One turning vector, and how many steps it has turned
The counts run from 0 to 135.
[ -5.6  16.8   8.6  16.4  44.6 -20.2  22.3  24.8  27.6  10.8  38.5  10.5
  32.6  -0.2 -15.5   6.5 -18.1   4.1 -39.1  -7.1   0.9  14.9  14.6   5.8
  49.7 -15.3  -4.4 -35.4 -20.4  16.2  -6.1  42.3  -1.8   1.6  17.0]
64
[ 20.7  17.5  22.3  -9.4 -14.6  26.9   0.7  -3.3  28.8 -34.2 -22.9 -38.3
  11.5  48.0  -1.6 -19.0  -4.8  19.4   4.4 -30.0  31.3  -5.6 -11.1 -18.8
  18.9   2.0  11.3  29.5  20.5 -13.7 -13.4   8.2  36.1  25.7  12.9]
13
[ 20.7 -14.0  29.6  -3.5 -10.1  39.6   6.4 -10.0   3.1  -5.2 -49.9  -9.0
  20.7  32.8   9.0   3.5 -10.5  30.9  -3.2 -23.8  -5.7  -5.0 -13.4 -36.6
  40.3 -10.3 -30.1  14.6  15.1 -25.1 -39.3 -15.8   7.5  27.0  -0.2]
16
[ 22.5  10.3  15.9 -18.4  53.2  -2.4   4.4 -16.5  17.7 -23.9 -18.0  30.3
  27.9 -20.6  -0.8 -14.8  11.8   2.5   6.6   9.6  -4.4 -17.3  15.2  10.8
  33.7  11.5 -37.6 -46.0 -10.3  29.5  17.8  26.0  -3.4 -19.9  10.7]
58
[-16.7   8.2   6.3 -12.5 -29.6  17.3  16.8  40.3  39.7 -15.3  39.1 -21.0
  -7.1  15.1 -12.5 -12.5  27.0  -6.2 -27.4 -24.2  -6.9  -7.4  -9.9 -30.6
  -9.9  35.2  26.8  29.7 -18.5   9.8 -12.9  19.6   7.4  14.6 -12.1]
88
[ 10.3  18.1   0.7 -19.3  19.8  32.4 -33.0 -69.7  28.3 -14.8   3.4  17.5
  -3.8   9.8  17.0  16.4   7.9  -5.5 -10.0 -20.4   9.2 -34.0  23.8   2.2
 -14.4  26.5  17.8  13.9 -12.8   0.5 -13.6  15.9  38.5  15.0  -3.2]
114
[-20.8 -40.4 -15.7   8.1  39.9  25.3 -12.1   0.2   3.7  30.0  10.6  33.0
   5.4 -12.1  25.7  44.9 -21.4 -19.3 -39.2   5.0  -5.2   5.4 -18.2 -19.6
  31.4 -13.0  -3.8 -19.8 -15.7 -23.6  -5.3  -2.0  13.0 -34.6   7.4]
43
[ 25.4  29.0  -7.3  25.5  -7.9  17.4  19.3  25.9  28.7   2.7  -0.1  22.9
  -2.2  22.4 -35.8 -27.2  13.5  15.4 -20.8 -14.7  -0.2  25.7   8.3 -18.6
   8.4  36.8  11.1 -42.4 -32.2  19.2  11.6  39.5  -7.5  15.9   4.6]
4
[ -7.0  34.4 -19.0  -8.9   2.4  20.0 -31.8   6.6  15.6  -8.3   4.2   6.2
 -25.2  -2.4  -1.0  -9.1  48.3  20.9 -31.9 -14.2   5.0 -12.8   6.7 -17.3
 -29.9  19.6  34.3  53.3 -17.8 -18.3  -7.1  -1.1  29.7 -22.1   9.0]
29
[-15.0  13.5   6.8  29.4 -10.3  10.7  -9.5 -12.0   4.4  11.1   3.1 -13.6
  16.1  -1.3  18.6   5.6  24.4  13.9 -30.5  -2.4  45.1  22.2  -7.0 -11.6
  20.6 -45.6  -1.0 -10.7 -12.4 -28.5  13.3  21.6  20.1 -55.8  23.4]
126
[-11.0   7.0 -23.5  12.8  33.1   3.5 -15.2  -8.8   8.6   6.7 -10.9  33.2
  -6.3 -33.9 -16.5  37.8 -13.5  17.1 -56.5  20.3  13.0 -19.1 -27.1 -11.7
  -3.5 -31.8  14.5 -11.0   6.8  -2.4   2.7  20.5   7.6 -42.2  19.2]
48
[ -2.3 -34.2   9.9 -39.2 -21.0  37.2   4.7   6.2  29.1 -34.2 -10.4 -20.0
 -13.1  30.6   2.5  -1.9  -4.9  -5.2   0.2 -33.5   0.7 -33.3 -30.3 -32.8
   5.8  10.4  29.3  33.1  21.4   9.9   3.6   3.7  14.3  17.6 -23.8]
93
[  8.0  19.0 -14.7  -7.6  21.4  33.6 -26.0  11.2  22.4 -14.4 -25.2  24.1
 -36.9 -22.3 -25.3 -14.3  51.8  29.6 -21.7 -16.0   0.8 -51.4   5.8   2.0
   3.4  10.4   1.7  34.3   5.4 -14.0  -9.6 -12.1   3.9  -8.7   5.4]
31
[ 10.2   9.2 -11.4  33.2 -29.2  44.8 -14.1   6.2  23.9   5.0  -3.2  16.9
  -8.1   0.5  -1.9   5.7   8.4 -15.0 -26.0  23.2  13.7  21.2 -25.7 -26.5
 -32.7  35.0 -10.3   0.5 -42.3 -38.9  10.8  12.8  15.7 -19.6   9.7]
105
[  1.2 -14.7   4.2 -15.6 -14.9  29.6   9.9  28.1  36.1 -19.1  -2.4  12.0
 -25.7  17.7 -46.8  -2.5   0.7  19.3 -35.0 -30.5  -9.3 -45.4 -16.8 -17.9
  20.4   2.7  27.1  20.9  19.8  12.2 -16.4   9.7  -6.9  36.0 -19.1]
91
[ 32.0  13.4   3.2  -7.1  29.6  36.4 -29.8 -39.6  27.9 -22.2  -8.9  11.2
 -10.7  15.5   3.8 -11.5  11.5  -2.4   4.5 -19.0  29.4 -29.7  21.3  18.4
  23.4  23.3  -4.5  -7.2   4.8 -17.5  20.4  12.8  44.1   7.3  20.6]
116
[-11.4   8.1  18.6  27.9  14.3  16.1 -24.1 -21.7  13.2  17.0   9.9  10.7
  43.4  13.1  21.8  25.2  -8.8  10.5 -46.9   3.0  20.2  26.2  -5.6  -3.3
  35.7 -41.9  -5.9  -7.2 -16.8 -35.5 -22.6   4.5  22.2 -16.5  18.4]
124
[ -6.7  19.7 -31.2   4.4  -1.6  19.2 -19.7   7.6  -1.8  27.4  -4.9  28.3
 -10.8  -8.4   0.2  18.9  33.8  32.3 -48.3 -14.3 -24.6  -3.9   7.2 -38.5
 -17.9  21.2  18.1  33.9 -27.8 -20.8 -30.1  -8.0  11.1  -4.2 -11.3]
27
[ 15.9 -39.5   3.0 -14.7 -10.3  39.9   1.2   4.2   8.3 -16.1 -21.2  15.9
  -0.8  28.9 -17.5  12.3 -22.6  -2.7 -10.3  -7.7 -27.2 -31.0 -24.1 -28.6
  25.2  33.4 -11.7   7.1  33.5 -19.6  -5.8 -21.9  32.9  35.1   5.2]
96
[ 12.1   0.3  17.5 -39.1 -22.5 -14.3  14.3   5.7 -13.3 -28.1 -19.5 -16.6
  57.2  16.0  15.5 -14.9   3.7  30.6  17.6  10.0 -26.3  10.6 -14.1 -47.1
  -0.6  17.5 -20.1   8.8  14.1  17.7  17.1  10.6  19.0 -14.4 -10.7]
77
[  7.5  28.2 -17.2  -5.1   2.6  28.9 -29.4  14.6  19.2 -16.1  -8.3   9.7
 -38.5  -7.3 -15.1 -24.7  54.4  22.7 -21.3 -15.8  15.1 -32.9   7.2  -4.0
 -15.5  19.0  13.8  41.5  -1.5 -17.3  -0.5  -6.1  21.5 -22.8  10.2]
30
[  4.9 -13.3  -1.4  14.7 -13.9  24.5 -16.5   6.4 -20.8  19.6 -29.2  37.0
  27.0  40.7   2.8  -0.7  10.1  26.6 -34.5  -7.9 -11.1  37.1  -5.8 -41.3
  16.7 -22.6  11.2  27.2 -35.8 -19.2  -6.2  -7.1  10.4 -18.6  -3.8]
22
[ 15.9  26.4  11.3  -5.0   2.9  10.5   9.8  -6.7  29.5  -8.5  -6.8 -16.4
   5.6  29.5 -22.0  12.9 -16.1  30.6 -23.0 -40.4   0.2 -15.4   0.0 -17.3
  14.9  12.9  14.6  18.1  17.0  -5.2 -49.1  11.6  26.0  56.6   4.8]
11
[ -7.5   9.3  19.5 -21.2  43.7 -13.2   7.0  -6.8  23.1 -12.1  30.4  -9.2
  48.3  -2.4  35.1  -0.6   2.0 -24.7   4.0   2.7   3.1  14.0  14.5  -1.6
  21.9  22.1 -16.1 -33.2 -36.7  24.5   7.6  38.8  13.7 -19.3   8.5]
61
[ 21.7   7.7  26.5   2.5 -12.6   6.9  17.0  -9.7  13.0   3.6 -17.6  35.2
  34.4   7.7  -4.0  -1.6  -4.8   6.7 -14.2  14.9 -28.8  36.1 -12.1 -37.6
  -5.0  35.9 -21.1 -49.3 -23.3  22.7  -4.3  22.6 -18.5  15.0 -18.3]
0
[-11.9   9.5  -1.9  41.0 -17.4  18.7   1.8  -5.9   1.3  19.0  -9.5  -8.6
   7.1 -17.0  12.5  13.2  25.5  30.3 -31.7  -8.2  33.6   2.6  -4.5 -11.9
  26.8 -39.4 -13.8 -21.6  -2.7 -26.4  10.4  20.0   6.1 -60.6  21.0]
127
[  5.0  -1.0  -0.1  14.1 -23.8  40.3 -20.1   1.2  10.1   4.0  -6.9  13.0
   7.6   6.2  23.0  13.8  -0.3 -14.0 -19.3  24.1  12.8  35.0 -39.2 -41.1
 -34.8  31.8   2.1  10.8 -46.3 -33.9   3.1   4.2  11.5 -19.3  -4.6]
104
[-16.9  17.4 -14.3 -19.2  19.0  -3.2 -11.4 -32.9  12.7 -13.2 -18.9  -1.8
  -9.4 -38.6   9.9  30.9  -5.4  14.7 -29.5  23.4  23.2 -18.5 -28.2 -16.4
 -33.9 -16.1  20.7   2.7   3.8  17.8   5.6  24.4  19.1 -59.1   8.8]
50
[ 10.0 -14.9   4.5   4.3  -7.5  41.2 -20.3  -1.5   6.4   5.7 -14.5  28.6
  17.2   7.3  26.8  24.4 -18.3  -1.6 -24.6  23.4  -5.8  35.3 -48.2 -42.1
 -21.5  18.2  -1.7  12.5 -42.9 -32.5  -2.5   1.1  -0.5  -6.2 -17.3]
103
[-12.5  18.9  10.8   1.3  30.9 -21.4  23.9  14.3  27.5   4.0  34.4  -2.4
  33.9   5.2   1.1  12.6 -22.9  12.7 -36.1  -8.9   8.5  15.5   1.9  -6.2
  41.8 -31.6  14.5 -20.1 -20.3  25.5  -9.3  51.6  -4.0  -8.1   4.4]
65
[ 20.6 -30.7   6.1  -8.0 -15.9  37.1 -22.2  10.0   2.8 -26.6 -21.6   9.7
  13.8  42.5   2.5 -11.0 -24.4 -21.2  -0.5  13.7  10.3  14.4 -39.0 -29.2
   5.5  17.7   2.7  21.2   1.2 -32.9  30.5  -7.3  40.6   1.0  13.8]
99
[ 20.9  28.6   4.0  17.6 -22.3  13.2  15.2  15.4  22.6  -3.1   8.4   8.3
  12.1  25.0 -17.7 -30.9  15.8  -0.3 -15.0  -3.1   5.7  35.2   8.7 -19.0
  -6.5  45.6  13.2 -38.2 -44.7  18.9  20.3  34.4   8.0   3.1   7.5]
3
[  4.6  -7.7 -11.6   8.9 -10.0  30.5 -19.8  10.3 -18.1  13.1 -24.1  16.0
  17.6  29.6  21.0 -10.8  24.2  26.9 -21.9  -6.5   2.1  39.5  -5.5 -46.0
   1.0  -8.0  22.0  31.0 -48.9 -16.8   4.4   2.1   8.6 -34.2  -8.7]
23
[ 29.1   8.5  25.2   0.4 -16.4  38.8   5.2   7.8  23.3 -31.2 -32.2 -33.5
   3.8  36.0 -11.4 -23.1  -0.3  24.0   6.2 -29.6  26.3 -15.0 -13.1 -15.3
  32.7   4.6 -16.6  14.5  23.6 -22.3  -7.9  -1.0  29.1  19.1  18.5]
14
[ -5.6  19.5 -14.5  -9.5  13.5  -2.1  -5.2 -30.2  13.4 -17.9 -17.2 -11.2
  -9.7 -47.0   4.0  21.4   9.6   8.3 -13.6  19.1  23.4 -31.6 -20.6 -12.0
 -36.3   8.3  -6.3 -14.4  15.6  12.2  14.8  24.9  24.0 -62.5  16.8]
51
[ 10.7  36.8  -6.9  -1.5  -1.7  22.8  29.9  13.8  40.3  -1.7   3.9 -45.2
 -15.3  19.9   8.3  -7.8   3.5  22.7  -5.7 -47.9  15.9  -2.8   0.1 -26.4
  -4.4  46.1  22.9  -9.3 -11.8   5.7  -6.0  42.9  11.1  19.4  -0.4]
8
[ 19.4  17.8 -15.5   3.0  10.6  49.9 -10.5 -45.8  33.2   5.2 -20.9  23.7
 -34.1 -16.3 -11.1  22.1  14.7  14.6 -16.0 -19.4   3.0 -52.4  12.2  -5.4
  -3.7  27.9  -2.4 -10.4 -13.2  -6.4 -13.4  23.4   8.8   4.0 -12.1]
112
